In the rows, 128 means zero.
A single turn carries every row of the set below to another of its rows. Some are shown first; where does it send the rows asked next?
guta: [130 135 162 124 133 107 160 128 130 140 113 140 145 134 144 143 135 127
 124 128 101 155 136 107 166 116 134 161]
Tam: [132  97 104 145 113 134 130 122 105 182 116 141 101 121 123 147 127 117
 120 122 150 140 118 122 104 123 138 132]
Vesa: [122 111 140  98 146  88 143 118 152 190 145 171 134 150 108 158 156 125
 123 135 133 142 123 116 128 130 146 162]
dugi: [132 130 162 126 133 104 161 126 130 141 115 141 145 130 143 142 136 128
 122 127 101 158 137 107 162 116 138 162]
takod: [126 132 142  83 155 117 137 132 143 182 114 165 135 167 120 151 134 122
 139 142 135 147 122 134 139 141 118 172]
fako: [138 115 103 146 111 144 115 136 114 155 123 115 124 102 140 151 131 108
 120 127 154 138  93 128 113 115 117 134]
kanok: [136 141 134 138 120 117 139 139 121 139 130 113 154  86 147 137 132 116
 102 137 129 152  97 112 133 108 135 149]
guba: [137 146 135 134 121 125 137 144 119 135 120 111 153  93 151 137 126 114
 108 140 130 150  99 118 138 110 126 150]
govik: [125 100 126  91 146 108 140 128 157 189 158 156 135 158 119 157 148 118
 139 130 135 105 111 118 137 123 140 144]
segar: [118 126 145  81 145 108 140 131 146 178 116 161 131 172 123 152 146 124
 142 140 140 120 123 138 155 129 123 146]
mov: [131 118 125  79 156 135 133 142 149 184 135 151 138 165 125 152 125 115
 146 139 133 124 110 131 135 137 119 167]
Basif: [132 142 140 133 114 116 139 141 121 132 125 109 151  95 151 137 138 118
 110 137 134 131  99 118 147 100 133 130]
sab: [125 111 127  82 148 124 136 137 154 182 141 151 134 168 125 153 138 116
 149 134 139 102 110 130 145 127 126 146]
Fader: [138 123 140  98 163 102 134 120 130 189 132 169 145 157 110 156 136 117
 129 139 132 153 125 130 121 141 127 171]
gola: [136 131 144  88 160 111 133 125 128 181 117 165 144 170 117 151 133 116
 140 142 135 138 124 143 137 139 116 160]
fasod: [134 136 136 139 115 109 140 138 123 137 134 111 152  88 147 139 139 118
 103 135 132 140  98 112 140 101 138 138]
sol: [136 117 103 145 110 144 115 137 112 154 122 112 124 105 142 151 133 109
 121 128 155 132  93 130 116 113 117 130]
Pago: [115 139 121  98 153 110 140 115 144 163 132 136 152 146 108 170 146 122
  98 111 101 161 116 118 156 125 148 135]
masez: [127 123 137  95 155 106 139 125 147 191 132 169 139 154 112 155 139 123
 126 139 129 160 123 122 124 140 133 179]
Muku: [133 111 142 103 155  86 138 111 135 192 144 170 144 152 107 158 151 119
 125 136 134 139 126 123 123 132 139 157]
Kosop: [128 112 148  97 149  85 139 111 134 184 139 167 139 161 112 157 158 120
 133 134 140 118 125 130 139 124 137 137]
kab: [132 107 107 135 115 147 127 129 101 177  99 137 100 131 129 144 118 115
 129 127 152 136 119 133 113 125 123 131]
Zavik: [113 139 123  93 150 108 142 116 145 160 129 135 150 151 111 169 150 123
 104 113 102 149 115 124 163 123 147 125]
luzis: [138 121 101 137 112 136 120 140 118 151 118 112 129  89 142 146 134 115
 113 127 152 137  91 126 112 110 128 137]
tefep: [117 113 146  91 140  89 144 122 151 184 137 165 131 163 116 154 160 127
 133 135 140 117 124 126 146 122 141 142]
bapen: [136 114 103 146 108 142 116 135 116 154 124 113 123 103 141 151 137 110
 121 127 155 128  92 128 117 111 121 127]
nom: [137 112 102 148 110 140 117 133 115 154 128 115 124 101 139 151 137 110
 120 125 153 133  95 126 114 110 123 129]
rikim: [129 128 161 123 131 103 161 125 132 140 117 141 144 132 144 143 139 127
 123 127 102 149 136 107 167 113 137 154]
fuvam: [138 115 102 148 111 142 116 133 115 157 127 114 124  99 138 151 134 109
 118 126 153 137  95 125 112 111 121 135]
Vebiv: [129 102 109 136 110 141 128 127 103 176 104 136  97 132 129 143 126 117
 129 124 154 124 120 133 120 120 128 118]
toder: [133 147 140 130 119 124 137 144 119 132 119 107 152  97 152 136 130 116
 111 139 134 136  98 123 146 105 124 139]
fute: [114 148 122  88 156 121 138 121 141 159 120 134 152 154 114 169 138 121
 106 115 101 161 115 129 162 129 136 136]
Tiba: [136 122 103 132 110 138 120 143 118 149 116 109 128  94 145 146 135 116
 115 129 153 130  92 129 120 109 125 132]
Zisa: [138 123 102 132 113 141 120 141 117 150 116 109 130  92 144 145 132 116
 114 128 151 135  91 127 115 110 125 136]
nelit: [134 110 120  91 158 127 134 136 151 192 148 159 140 155 117 156 128 115
 137 137 128 138 111 119 120 138 128 179]
dab: [129  97 108 142 109 133 130 123 107 181 115 138 100 125 124 146 132 117
 124 121 154 126 120 126 113 117 136 116]
Zil: [117 144 120  94 158 116 138 119 144 163 125 137 153 148 108 170 139 121
 101 113  99 167 115 122 154 129 141 141]
liluz: [135 103 105 141 118 145 127 127 102 182 107 141 102 125 125 145 118 114
 123 125 149 146 119 126 105 128 129 138]
Bupu: [131 101 121  96 152 112 137 127 156 195 163 161 140 150 112 160 141 117
 133 131 130 128 111 112 121 130 142 165]
Lizug: [130 128 162 127 131 102 162 126 132 141 117 141 145 130 143 143 137 128
 121 125 100 155 137 105 164 115 140 158]
kaso: [136 119 103 134 110 135 121 140 119 148 118 110 128  92 143 146 138 118
 113 127 154 129  92 126 118 106 130 128]
fina: [130 124 148  88 153 101 135 121 133 178 124 161 140 172 119 152 145 118
 142 138 141 117 125 141 146 130 122 140]
Les: [112 145 125  89 153 116 139 121 143 158 121 131 150 157 116 168 144 123
 108 113 104 149 115 128 165 125 139 126]
neba: [129 133 163 122 131 105 159 127 129 139 114 138 143 134 145 142 137 126
 126 128 101 150 135 109 168 115 135 157]
libe: [137 120 101 136 111 133 122 140 120 149 121 110 130  90 143 146 138 116
 112 128 152 134  92 124 113 107 132 134]

Muku -> fina
bapen -> fako
Vesa -> segar
Now these:
kab -> Tam
nelit -> govik
Zavik -> fute
toder -> kanok

A single turn carries every row of the set below to another of its rows. Some are shown first; where does it send the rows asked next?
Liref: [153 146 107 147 146 153 134 109 133 143 122  96 124 120 123 127 127 100
 120 124 162 106 152 157 124 124 123 143 113 164 129 156 144 131]
Fir: [179 115 134 126 152 137 110 132 148 133  93 120 118  92  96 119 131 112
  99 136 121 149 135 142 123 128  95 128 131 112 155 155 142 110]
geger: [139 165 125 141 148 146 148  84 136 122 118  94 140 131 137 118 138 129
 103 125 158 108 121 127 151 117 150 146 131 124 135 134 121 105]
Mas: [150 134 119 141 146 161 155  99 144 154 141  95 109 127 136 129 131 114
 112 119 156 116 155 124 138 115 122 137 113 143 151 151 140 142]
raten: [138 138 116 137 162 167 114 139 141 140  92 120 133  94  94 151 147 126
 119 152 120 143 103 134 148 103 135 138 136 132 118 162 169 121]
kod: [149 143 113 146 127 144 134  95 130 140 125  94 119 122 149 127 132 104
 134 147 158 117 149 144 137 129 118 147 138 156 154 143 130 129]
zoto: [125 132 138 138 123 161 105 112 117 126 100 116 103 144 106 104 163 110
 121 134 133 127  98 158 137 105 136 133 153 120 147 143 105 141]
durir: [140 153 132 112 112 146 113 119  98 140 117 123 124 116 151 135 127 102
  92 123 152 133 138 142 127 113 112 133 126 101 152 117 122 141]
Lim: [168 144 119 170 151 151 145 161 147 125 105 135 136 129 105 142 122 144
 105 137 116 113 130 142 143 113 122 148 121 113 113 140 138 156]
madin: [154 122 143 136 160 159 122 127 115 121 116 151 126 103 108 160 131 151
  99 152 127 168 113 137 165 138 130 143 108 107 145 139 146 129]
gib: [147 147 134 137 103 157 120 148  90 130 119 131 117 130 143 149 106 117
 105 120 143 120 128 149 121 118 118 136 118  94 147 127 111 128]
Kefiv: [134 119 145 143 146 168  99 119 118 113 113  97 123 136 133 103 161 108
 127 135 131 157 121 164 150 104 154 156 118 118 140 130 122 115]
Tevo: [155 112 139 147 139 143  98 152 119 158  95 109  93  89  99 134 141 111
 101 131 120 118  99 140 136 143 110 159 132 117 139 155 132 150]
fos: [157 102 133 153 145 135 150 133 126 142  85 130  92 129 114 133 114 149
 111 156 136 140 111 121 161 136 106 155 117  98 144 156 135 126]
Poful: [153 121 144 120 161 148 130 112 149 137  94 127 122  92  89 128 151 144
  94 140 121 153 113 139 131 118 112 132 137 107 156 166 128 116]
Rarug: [161 140 137 167 161 151 118 106 111 143 123  95 117 133 116 123 122 121
 165 152 149 137 104 140 149 107 130 125 107 111 129 110 124 126]
Piz: [163 149 112 152 166 150 134 139 121 133  86 127 138 105 106 148 140 140
 116 142 115 135  97 135 133 114 152 151 116 146 113 164 155 112]
Sul: [139 142 138 120 147 164  91 121 112 158  92  98 157 136 116 122 139 127
  99 112 154 129 143 153 103 103 131 144 103 111 146 138 147 128]
Sopoz: [160 105 140 147 154 135 128 133 131 129  97 101  85 125 135 125 112 127
 107 153 123 142 115 139 155 135 116 143 127 101 153 181 152 135]
lir: [171 140 144 155 145 164 148 164 141 125  94 135 151 128 112 153 126 147
 105 126 124 109 115 128 158 115 126 143 117 121 134 146 144 149]
nodom: [157 116 143 159 164 138 115 142 116 166 100 113 104  89  96 124 135 105
  87 125 118 111 106 149 125 124 115 159 125 112 150 141 151 150]
lenid: [158 137 142 153 167 167 122 143 126 129 106 118 133 114  92 160 129 150
  95 149 124 162 113 136 152 124 151 145  80 116 152 131 135 128]
bize: [142 119 141 140 140 168 119 119 117 143 116 108 108 134 137 103 176 109
 143 124 125 142 102 136 149 100 138 160 133 127 127 132 111 126]
Redib: [152 150 125 131 125 173 113 108 105 161 100 104 167 139 126 145 138 136
 110 121 155 111 141 136 110 115 135 141 114 101 154 125 132 134]
kes: [140 101 114 146 138 152 143  89 122 129 116  97 105 132 111 117 129 105
 106 122 162 105 148 143 142 130 141 135 117 125 153 138 158 143]
matog: [142 125 123 131 136 169 100 116 108 140 118  85 116 125 138 112 164  93
 141 148 148 138 114 157 149 115 140 154 124  96 133 121 123 127]
vuk: [138 133 121 153 173 153 133 146 117 128  91 116 134 114  97 155 134 119
 111 144 111 149 120 129 130 107 153 147 126 143 106 155 160 121]
kub: [153 110 126 157 146 152 121 135 121 175  74 115 106  94  86 141 148 114
 102 131 124 108 107 127 140 118 122 140 122 113 146 159 153 148]
sekoz: [138 121 108 121 124 166 113 121 105 145 102 139 110 127 120 130 105 133
 110 145 160 129 143 145 102 130 116 136 131 103 137 130 110 107]
nuban: [161 127 154 132 159 134 126 135 147 136 102 114 124 116  93 121 132 120
 101 141 116 154 123 144 117 115  96 147 147 115 171 162 143 110]
Zezu: [161 143 139 166 146 155 128 124  93 148 104  99 111 136 112 124 120 108
 153 141 151 105  94 165 135 118 128 142 105 126 125 122 110 127]
kezi: [134 144 146 123 141 162  91 128 103 165 110 106 152 140 133 138 134 137
 116 110 150 126 127 123 125 102 125 138 120  96 135 133 153 157]
Vomoz: [167 135 115 172 127 144 138 147 140 138 102 136 126 115 103 151 126 146
 114 141 125 116 113 136 164 118 110 143 118 122 139 139 164 164]
mipa: [155 136 121 152 145 152 131 114 115 131 118 116 128 130 108 114 128 145
 147 162 160 127 105 176 132 103 136 149  96 114 150  98 137 136]
gev: [134 148 151 153 140 140 135 105 127 105 124 111 129 128 144 123 121 134
 101 118 145 111 133 131 148 127 145 151 131 123 161 148 119  92]
lifo: [159 136 146 159 165 163 123 139 114 118 123 137 132 127  91 168 141 139
  98 144 112 158 129 143 146 138 146 144 103 109 150 145 128 139]
nitav: [161 113 138 156 170 142 129 143 120 151 105 120  90 132 127 125 111 123
 108 156 130 129 115 136 152 142 112 167 127  90 147 173 145 114]
tirab: [142 160 133 154 144 131 117  93 127 128 137 124 138 108 134 132 134 138
 117 114 145 114 131 110 140 128 135 146 143 138 142 139 128 101]
fetut: [134 159 136 142 156 157 125 100 107 125 123 156 133 108 127 136 139 124
 119 140 156 101 120 144 144 128 152 143 135 145 159 144 127 102]
Ged: [110 150 133 118 128 162 113 145 114 141  99 114 146 148 114 135 131 122
 111 126 165 112 124 129 139  91 139 150 120 111 151 132 166 133]
Tapat: [144 143 144 154 145 161 125 106  86 149  88 103 128 145 127 129 131 114
 140 149 149 132  97 140 144 111 142 143 112 128 131 101 103 127]
Neda: [157 139 118 127 116 160 118 127  93 159 119 133 111 120 136 143 127 120
 110 122 136 147 133 125 106 104 117 132 109  92 149 122 113 114]

zoto -> Ged
geger -> matog
Now these:
gev -> Kefiv
Poful -> raten
tirab -> bize
Fir -> Piz
nodom -> Lim

